Look-ups in named tables: a row name and a column name give one cell, copied from the table.

Table Vufu
|  | Niv | Neruzo |
|---|---|---|
| Tosine | 8499 | 3942 |
| Vakup | 744 | 3834 |
| Neda | 8649 | 2232 |
| Rez | 4360 | 4624 |
| Temibul | 8200 | 7425 |
| Fir | 5657 | 5408 |
| Kodosib | 2047 | 5470 |

What is the Neruzo of Rez in Vufu?
4624
What is the Niv of Kodosib in Vufu?
2047
What is the Neruzo of Kodosib in Vufu?
5470
What is the Neruzo of Temibul in Vufu?
7425
What is the Niv of Fir in Vufu?
5657
What is the Niv of Rez in Vufu?
4360
What is the Niv of Neda in Vufu?
8649
What is the Neruzo of Tosine in Vufu?
3942

Table Niva
fields: Regi, Mekaz
Rog: [8.00, 5.21]
Baf: [6.98, 0.88]
Keb: [3.39, 7.61]
Dokobu: [7.52, 4.98]
Venu: [2.12, 2.18]
Dib: [6.24, 1.13]

Mekaz of Keb: 7.61
Mekaz of Venu: 2.18
Regi of Rog: 8.00
Mekaz of Baf: 0.88
Regi of Dokobu: 7.52
Regi of Dib: 6.24
Mekaz of Dib: 1.13
Regi of Venu: 2.12
Regi of Keb: 3.39
Mekaz of Rog: 5.21
Regi of Baf: 6.98
Mekaz of Dokobu: 4.98
Row with the largest Mekaz: Keb

Revigev =
	Vetanuz	Pabofaz	Sal	Ripivik	Lil	Gol
Kosup	1.7	6.0	4.4	5.2	6.0	4.5
Tuz	2.7	2.8	5.8	5.2	2.5	6.2
Zuzo	5.0	6.9	1.1	4.2	5.4	3.8
Nar	3.4	4.7	3.8	8.0	6.0	2.1
Vami	5.9	7.4	3.4	2.8	4.7	7.5
Fadora	5.7	3.6	3.9	1.4	4.7	8.1

Gol of Kosup = 4.5
Pabofaz of Nar = 4.7
Lil of Nar = 6.0
Ripivik of Tuz = 5.2
Vetanuz of Kosup = 1.7
Lil of Zuzo = 5.4
Sal of Tuz = 5.8
Vetanuz of Nar = 3.4
Ripivik of Zuzo = 4.2
Lil of Kosup = 6.0
Ripivik of Fadora = 1.4
Lil of Tuz = 2.5
Ripivik of Nar = 8.0
Gol of Tuz = 6.2
Pabofaz of Fadora = 3.6
Ripivik of Kosup = 5.2
Which row has the largest Vetanuz? Vami

Table Fiz
        Regi  Nenubul
Sute     0.8      0.8
Pubule   0.9      0.7
Zifa     0.2      0.5

Sute, Nenubul: 0.8
Pubule, Nenubul: 0.7
Pubule, Regi: 0.9
Sute, Regi: 0.8
Zifa, Nenubul: 0.5
Zifa, Regi: 0.2

Table Rafinar
|  | Pudu | Ravig | Tutol | Kipino | Zalu | Fuv | Zaf | Dizep |
|---|---|---|---|---|---|---|---|---|
| Deg | 170 | 158 | 102 | 100 | 83 | 61 | 65 | 79 |
| Ser | 127 | 110 | 100 | 171 | 79 | 110 | 7 | 59 |
| Gikuraf | 153 | 126 | 55 | 110 | 52 | 144 | 57 | 139 |
| Taregod | 124 | 50 | 147 | 51 | 156 | 113 | 115 | 124 |
| Gapu | 124 | 113 | 88 | 192 | 96 | 47 | 115 | 179 |

Gapu, Kipino -> 192
Gikuraf, Dizep -> 139
Deg, Pudu -> 170
Ser, Tutol -> 100
Gapu, Tutol -> 88
Gikuraf, Ravig -> 126
Gikuraf, Zalu -> 52
Taregod, Ravig -> 50
Taregod, Kipino -> 51
Gapu, Zalu -> 96
Which row has the largest Ravig? Deg

Livugu:
	Dur	Rigufu	Fedi	Puga
Zuda	31	25	154	13
Lun	81	200	192	156
Susad	3	160	68	105
Kibeki	198	197	195	133
Pofubi	117	37	162	12
Malezu	112	191	193	123
Ferapu	49	166	164	27
Rifegu	96	121	87	154
Nilo	150	14	183	23
Vivezo	136	22	71	170
Tupud	8	188	165	86
Nifibu	57	8	30	201
Zovivuz	38	164	67	183
Runosu	20	89	140	75

What is the Fedi of Pofubi in Livugu? 162
What is the Rigufu of Rifegu in Livugu? 121
What is the Puga of Runosu in Livugu? 75
What is the Puga of Kibeki in Livugu? 133
What is the Rigufu of Malezu in Livugu? 191
What is the Rigufu of Ferapu in Livugu? 166
What is the Dur of Runosu in Livugu? 20
What is the Fedi of Tupud in Livugu? 165
What is the Fedi of Susad in Livugu? 68
What is the Rigufu of Lun in Livugu? 200

Guko.tsv
	Dis	Vedalo	Lef	Noguma
Gude	-10	6	-55	59
Ruf	7	9	7	7
Rel	12	6	11	1
Biv	14	-10	-47	54
Fupiru	17	-28	-57	67
Masob	18	-10	-13	13
Ruz	-18	24	17	-5
Zim	-3	19	21	-15

What is the Noguma of Masob in Guko?
13
What is the Noguma of Fupiru in Guko?
67
What is the Dis of Rel in Guko?
12
What is the Noguma of Rel in Guko?
1
What is the Vedalo of Zim in Guko?
19
What is the Lef of Ruz in Guko?
17
What is the Lef of Zim in Guko?
21
What is the Lef of Ruf in Guko?
7
What is the Lef of Rel in Guko?
11
What is the Dis of Fupiru in Guko?
17
What is the Noguma of Gude in Guko?
59
What is the Dis of Ruz in Guko?
-18
What is the Vedalo of Fupiru in Guko?
-28
What is the Lef of Biv in Guko?
-47
What is the Vedalo of Gude in Guko?
6
What is the Lef of Gude in Guko?
-55
What is the Vedalo of Masob in Guko?
-10
What is the Dis of Biv in Guko?
14
Which row has the largest Lef? Zim

